One turn moves every row onto another: examples first, then more rows asked
K990: [  2  25  17  -9   6  -7  -7  25  18  -4   1 -23  -6  -8 -17 -19   3  -8
  32  15   2  -9 -19  -3   4   3   2  -4 -20   3 -17 -26  14  -4]
K712: [ -1   0  10 -36  -6  -1 -13  27 -10   2  14 -11  25  11  -9  -6 -18   0
   0 -14  25  22  -2  14 -10 -31 -16  19 -11  14   8 -12   3 -19]
K857: [  2   4  12 -39   4   6 -28  27 -15  -1   1  -6  14  18 -14 -10 -12   8
   9  -4  36  25   3  16  -3 -24 -17  22 -14  18  -1 -13   8 -10]
K295: [  0  20  20 -10  -7 -11  -2  17  26  -1  14 -18  -1 -17 -17 -11   4 -15
  23  14   2  -9 -18   3  -4  -2   6  -4 -20  14 -11 -30  16   1]
K90: [-14  19  -5 -15   1  -8  -5  12  11   3   2  25   5  11  -7 -12 -19 -11
  15   4   8  21   2  11 -25 -21  -8  12 -38   2   9 -18  12   5]
K457: [-14  26  -9 -10   6 -11  -9  14  10   4  -2  14   1  16 -14 -14 -26  -6
  11   9  16  27   5   3 -12 -17 -18  10 -30  14   4 -26  17  -1]
K641: [-14   0  20   2  23   4 -23  13  23  15   0  17  13  18 -15 -13 -21 -11
  18   4  26   7 -14  10   6 -12  12 -11 -37  -4   5 -31  33  -1]
K408: [ -1   8  13 -36   2   6 -30  25 -12  -3   7  -5  19  16 -12 -12 -13   9
   7  -7  39  25   6  18 -10 -19 -17  20 -14  14   1 -16   7  -8]
K524: [ -1  16  17 -13  -1  -2 -14  24  22  -3   6  -9  -3 -12 -22 -15   8 -10
  33  21   2 -10 -18   8   2   0   5  -1 -26  11 -20 -25  21   3]
K554: [  7 -15  24 -12  13  -5   5  16  18  -9   9  -5   7   0   1   5  25   4
  31  -4  19 -14 -29  10  23  -1  15  20 -21  -8   3 -16   9 -18]
K873: [ -3   4  13 -44   2   1 -22  13  -9  -4   0  -4  17  15  -2  -9 -22  15
   9  -8  21  21   4   9 -21 -16 -13  10  -9 -13  -3  -3  -3  -1]
K876: [  3 -14  12 -22  32  -3   6  -3  10   6   7  20 -11  15   6  14  14   5
  17  -6  34   7 -19  16  20 -14   9  14 -14 -20   1 -10  15 -11]
K268: [  0  21   9 -33   5 -11 -22  30  -6  -1   7   2  -7   3 -12   4 -24   7
   7   6  15  26   0  13 -22 -13 -28  19 -27  -3  -6 -22   4  -3]
K711: [-15  -3  19   4  18   1 -10  15  25  15   8  15  19  13 -11 -11 -27 -15
  12  -3  17   5 -16   8   3 -17  11 -13 -37 -10  14 -29  28  -8]
K794: [ 10 -15  17 -15 -11  -7   9   8  33  -6   9 -13   3  -6 -12   6  10  10
  16   0   4 -15 -18   6  30   2   7   2 -15   8  -1 -26   9  -8]
K513: [  4  -2  16 -11  10  -4 -17  12  25   0  -6 -25   1   4   2   5  21   3
  30   0  25 -16 -31  -6  21   2  10   6 -10   7 -20 -13  22 -15]
K290: [ 11  -9  20 -12   2  -1   1  18  23  -6   4 -15   3  -2   3   2  23   2
  30 -10  11 -20 -27   5  19  -2  15  10 -22  -7  -1 -14   8 -16]
K24: [ -2  16  15  -7  -2  -5  -3  29  21  -4  12 -18   4 -15 -14 -17   3 -16
  30  10  -7 -13 -25   2  -2  -5   4  -2 -24   0 -12 -20  14  -8]
K123: [ -5 -13   5 -15  28  -7  -6   4  14  13  15   9  -2  15   3  18  11  -4
  10  -4  49  12 -28  12  23 -17   4  15  -5   4  -8 -12  31 -22]
K330: [-20  21 -10 -12   8  -8 -17  16   9   6  -6  17   7  17  -3 -14 -24 -10
  20   6  12  22  -5   1 -24 -21 -13  10 -32  -1  -5 -11  18  -2]
K494: [  7 -22  20 -17   1 -14  17   1  28  -9  11  -7   5  -3 -11   9   6  15
  14   7   7  -7 -18   6  31   4   5   7 -10   1   1 -25   7  -9]
K680: [  0 -19  10 -16  -7  -4 -15  10  33  -1   1 -12   5  -2 -14   7  10   8
  22  14  11 -13 -27   4  27   2   5   1 -12  16 -25 -16  25  -8]
K364: [ -6 -33   5 -18   9  -8  -7   0  25   5  11   4   8   5 -10  18   0  16
  10  12  21  -2 -27   6  35 -11   3   1  -5   6 -16 -11  23 -22]
K462: [ -5  18   4 -30   3 -12 -23  33  -6   1  11   0   1   1  -9   5 -28   2
   6   4  11  25  -8  10 -24 -18 -29  18 -24  -5 -10 -17   7 -10]
K447: [ -4  23   9 -30   2 -17 -23  28  -3   4  14  -2   1   0  -3   9 -22  -3
   4   1  19  25  -8  10 -31 -20 -23  19 -24   0  -6 -18   7  -7]
K42: [  0  -8  21 -12  20 -13 -10   4  21  -1  -1 -19   5   5   5  12  20   3
  29   6  32  -8 -32  -8  18   3  13  13  -4   4 -18 -12  22 -16]
K636: [  6 -26  14 -17  12  -7  14  -1  21  -2  11   4  -2   4  -9  13   6  21
  10   0  18  -5 -17   9  38  -7   7   5 -12  -4   7 -20   6 -19]
K476: [  0 -23   3 -17  23  -3  15   8  11   2  16  15  -5  15 -10   8  -3  11
   4  -4  25  11 -18  17  39 -13  -6   9 -10  -9   5 -20  16 -22]
K527: [  0   0  13 -46   5  -1 -18  13 -11  -1  -7  -7  13  18   1  -6 -21  10
  11  -9  16  20   2   4 -20 -21 -10  11  -7 -12  -5   2  -4  -5]
K733: [ -5   3  15 -46  -6  -1 -25   6  -3   2   8   0  21   9  -1   0 -18   7
   5  -5  26  22   6  15 -29 -19  -8  11  -7   2  -5  -6   4   4]
K413: [-13  31  -4  -6   9 -13  -6  17   7   6   2   8   5  16  -1 -13 -18 -15
  14  -4  20  23  -1   1 -22 -22 -13  14 -32   8  11 -22  14  -7]
K501: [  0  22  11 -34   3 -11 -23  29  -5   2  13   6  -3   0  -7   8 -17   0
   8   3  18  25  -3  17 -29 -18 -22  22 -29   0  -4 -21   6  -2]
K165: [ -1  -2  16 -51  -7  -4 -19   4  -3   4   2   1  15  11  -3   5 -16   5
   4  -2  23  23   6  15 -25 -23  -5  12  -8   8  -5  -4   3   7]
K862: [  7 -18  20 -16  23  -2   0   5  15   0   7   4  -1   6   4  13  23  10
  25  -8  32  -9 -26  10  25 -13  17  14 -18 -11   4 -11  11 -23]
K976: [ -2 -16  14 -15  24  -9 -14  -2  20   8   4  -8   3   8   4  19  15   8
  18   2  42  -2 -31  -2  25 -11  11   8  -4   6 -15 -10  25 -24]
K101: [-12 -27  -2 -21  19 -11   4  -6  21  11  13  14   1  12  -2  19  -8   5
   3   4  23  12 -25  11  25 -15  -2   2   0  -8 -16  -8  26 -16]
K253: [-13   2  23   2  16  -5 -12   1  29  18   5  12  12  14 -12  -6 -27 -12
   8   1  24   9  -8   5   1 -12  13 -16 -29   0   9 -36  30   2]
K427: [ -4   5   9 -33  -5   1 -19  27  -9  -1  16 -11  27  12  -9 -10 -22   5
  -1 -14  28  23   0  14 -13 -24 -19  16  -9   9   6 -13   3 -16]
K566: [-11   6  23   4  28  -2 -12   8  22  14  -3   6   9  21  -9 -13 -27  -9
  15  -3  23   6 -12  -1   4 -10  11 -16 -31 -13  10 -32  25  -3]
K581: [ -7 -28  10 -14   3 -10 -11   8  28  -3   8  -6  14   0 -15  11   7   9
  21  18  16  -6 -32   6  31   0   1   9  -7  14 -22 -14  27 -15]

K733 moves to K408
K641 moves to K566
Now these:
K527 moves to K712
K862 moves to K636
K554 moves to K494
K447 moves to K501
K457 moves to K330
K680 moves to K513
K24 moves to K295
K876 moves to K476

One turn moves every row onto another: examples first, then more rows asked
K256: [ 15  37   8  13  -9  10 -22  -7  11   4   6   3 -23 -19   0  -5  -3  19
   9 -20   0  24  -8  13 -29  14 -13   7  -7 -11   0  16  -2 -18   2 -20
   8]
K135: [  7  38   3  10 -13  14 -14 -18   9   2   2  16 -18  -4  -5   0 -19  13
   6 -10  -7  21   1   3  -9  17  -9  -1   8  -5 -28  20   4 -14  14 -15
   7]
K58: [ 25  -1   4 -21   2   9  23   3  24  -4  -6   0 -18  11  -9   8   1  12
   8  -5   2  -2  -2  19  18  -7 -10   8  17   5   7  -3   4 -26  -6 -29
   5]
K550: [  7  16  -8 -29   5  -4   8  14  30 -15 -13  10 -55  24   3  16  -1  20
  30  12   1   2  18  -2 -25  -7  15  -1  -4 -23  -4   2 -13   7   8 -13
  18]
K403: [  8   5  -2  -8  10  -8  10  21   6  -2  -8   6 -18   5  -9   2   3   6
  -3 -12   3  -4  -4  23   6   9 -13  15   3  11   4 -22   5 -24  -1 -20
  -2]
K254: [ 25  37  11  -1  -3  10  -7 -21  23  -2   7   7 -30 -17   2   1 -18  23
  12  -9 -11  20 -18  21  -4   3  -5  -2   0  -1 -15  27  -5 -12  -6 -20
  13]
K499: [ 12  27  -4 -27   2 -10   5   6  32 -10 -11  14 -53  17   9  10  -8  23
  24   9   2   5  16   2 -33  -2  17  -1  -7 -31  -7  14 -16   5  11 -16
  16]
K119: [ 24   4   4  -6 -15  10  10  26  17   6  -5  -7 -10  14 -16   1  -2  15
  -6 -14   9 -11  -1   5 -14  -5  -6  18  15  15   3  -1 -10 -28 -12 -32
  11]
K793: [ 13  26  -3 -27   4  -6   6  11  28 -14 -13  13 -59  22   6  14  -2  25
  26  14   2  -1  10  -3 -26  -4  14 -10  -7 -25 -10   4 -18   9   6  -3
  18]
K93: [ 19  43  -1   6  -6   4   2  -9  18   6   6  -3 -38 -22   7  -5  -7  25
   0   1 -12  30  -5   9 -17  -4  -3  16   5  -2 -16  26 -19  -5  -3 -23
   9]
K651: [ 18   1   6 -17   0  13  12  19   7 -14  -3  -4 -21   9 -13   0   5  14
  -5 -15   1  -5   9  14  -6   2  -9  17  11  10   3 -21   8 -31   4 -30
   9]
K490: [  9  18  -7 -32   2  -9  10  16  29 -12 -14  10 -50  22   6  13  -3  20
  27  11   4  -2  21   1 -23  -6  15   0  -3 -29  -3   7 -15   0   9 -17
  17]
K856: [  6  21  -2  -6  -8  -7  -6  11  -9  -1   3  -7 -20  -3  12  14  10   6
   5 -10 -10  -5  -5  -3   6   1 -20  -8 -17  -9 -22 -21  -4  -9 -14  15
 -10]
K781: [ 10  12  -8 -29   6  -4   3  13  31  -9 -17  13 -50  21   0   9  -5  21
  26  16   5  -2  21  -2 -27  -8  15  -1  -6 -23  -5  10 -18   2   8 -16
  19]
K661: [ 20  25   0  -5 -24  10 -25  -1   6  17  11   5 -21 -16   2  -8 -16   4
   2 -18  -9  20  -8   8 -20  12  -7   3  -2 -11 -23  18 -26  -8  -2 -19
  19]
K382: [ 17  38  11   4  -8  14 -17  -5   7 -11  13   2 -32 -20  -3  -8 -13  24
  -3 -18 -14  19  -6  13 -28  11  -4   6  -8   2 -20   8  -2 -15   3 -19
  15]
K380: [ 15   6   7  -7  -1   8   9  23   7   0 -13  -3 -19   6 -11   2  15  14
   9 -10  16   0   4  10   0   8 -16  17  11   3  20 -17   2 -37   2 -27
  10]
K719: [ 21   6  -4 -14   1   4  30  14  17   6 -10  -5 -30   7  -4   1  12  17
  -4   6   5   7  10   8   5 -10  -8  26  24   6   5  -4 -11 -19  -3 -33
   3]
K927: [ 10  26  -4 -32  -1 -10   7  14  25 -12 -14  10 -54  20  13  15  -1  23
  28  13   1  -2  17  -7 -25  -7  14  -8 -10 -33 -11   6 -18   4   6  -7
  17]
K841: [  7   7  -1  -5  -6  14  11   7  10  -1 -14  12 -13  18 -15   5  -4   6
   4  -5   5   2  13   3  13  11 -11  12  24   7  -9  -6  11 -28  15 -27
   5]
K323: [ 13  20  -7 -28   3  -5  -2   7  30  -6 -13  16 -52  19   5   7  -8  25
  22  12   3   2  18  -2 -34  -4  17  -7 -10 -27 -12  14 -20   7   7 -10
  16]
K419: [  4  34  -1   9   5  -6 -17  -2   6   1  10   8 -23 -21   1  -3 -13  13
   4 -15 -11  18 -13  22 -15  15 -11   9 -13   1 -14   6  -2 -10  -1 -12
   3]
K257: [ 16  -5  -2 -18 -14  10   1  27   9  11  -7   2 -16   5 -14  -2  -6  -2
   6  -8   4   4   6  13   3  10 -10  18  16   8   2  -5 -19 -27   3 -36
  24]
K775: [ 20  20   6 -16 -17  10   2  -4   5  -6   0 -13 -27  -2  13  23   9  13
  25  -1 -13  -1  -6 -10  21 -13 -17 -18  -4 -12 -22  -5  -5 -13 -20  11
   1]
K60: [ 17  28  -4 -12 -20   3  11   8   0   4  -3 -18 -36  -4  18  15  22  17
   9   8  -8   6   7 -20   8 -19 -15  -2   2 -13 -24  -5 -19  -6 -16   9
  -4]
K533: [  6  25   3  -4 -23  12  -3   0  -6  -2  -9   1 -17  11   6  18   5   9
  13  -1  -5  -1   7 -23  16   3 -17 -15   8  -9 -35 -10   2 -17   3  11
  -1]
K346: [ 10  17  -3 -31   2  -5   3  15  25  -8 -18  11 -54  22   6  11  -3  24
  24  16   4  -4  17  -7 -26  -8  16  -9  -9 -26 -13   5 -22   3   5  -5
  17]
K22: [ 16  17   2  -6 -33  12  -7  22   3   4   1 -21 -14   4   2  18  10  13
  12  -8  -6 -11   1 -22  -6 -15 -14  -4  -7  -2 -20  -6 -17 -17 -24   6
   5]
K288: [ 17  30   9  -4 -21   6  -8  12  -9   1  -6 -12 -26  -3  15  13  23  15
  13 -12   3  -2  -5 -17  -3   0 -23 -15  -9 -20 -12 -16  -9 -21 -11  14
   0]
K650: [ 18  40  10   9 -21  10 -20   9  15   6   7  -4 -20 -14  -7  -2 -17  24
   6 -12  -5   9 -12   1 -27   2  -4   7  -4  11 -17  21 -20 -16 -13 -17
  19]
K52: [ 13  21   8 -13 -21  12  -7  14 -11 -15   4 -16 -29  -3  10  14  15  15
   8 -12 -14  -5   5 -18  -3  -7 -15 -10 -12  -9 -26 -24  -3 -17  -9  12
   2]
K20: [ 13  20  -7 -27   7  -4   5   4  33 -13 -10  13 -56  22   4  11  -3  22
  22   9   2   4  13   0 -35  -3  16  -4  -5 -27  -7  10 -13  10   8 -14
  14]
K518: [ 21  14   3 -21 -32   6  -7  22 -10  12  -5  -6 -22   5   8   9   8   1
   6  -6  -2  -7  -3 -15  10   1 -15 -13   1 -10 -27 -16 -28 -16 -11   7
  16]

K793 moves to K550
K346 moves to K781
Now these:
K119 moves to K650
K93 moves to K60
K533 moves to K841
K856 moves to K403
K380 moves to K256
K382 moves to K52
K927 moves to K490
K58 moves to K254
K661 moves to K518

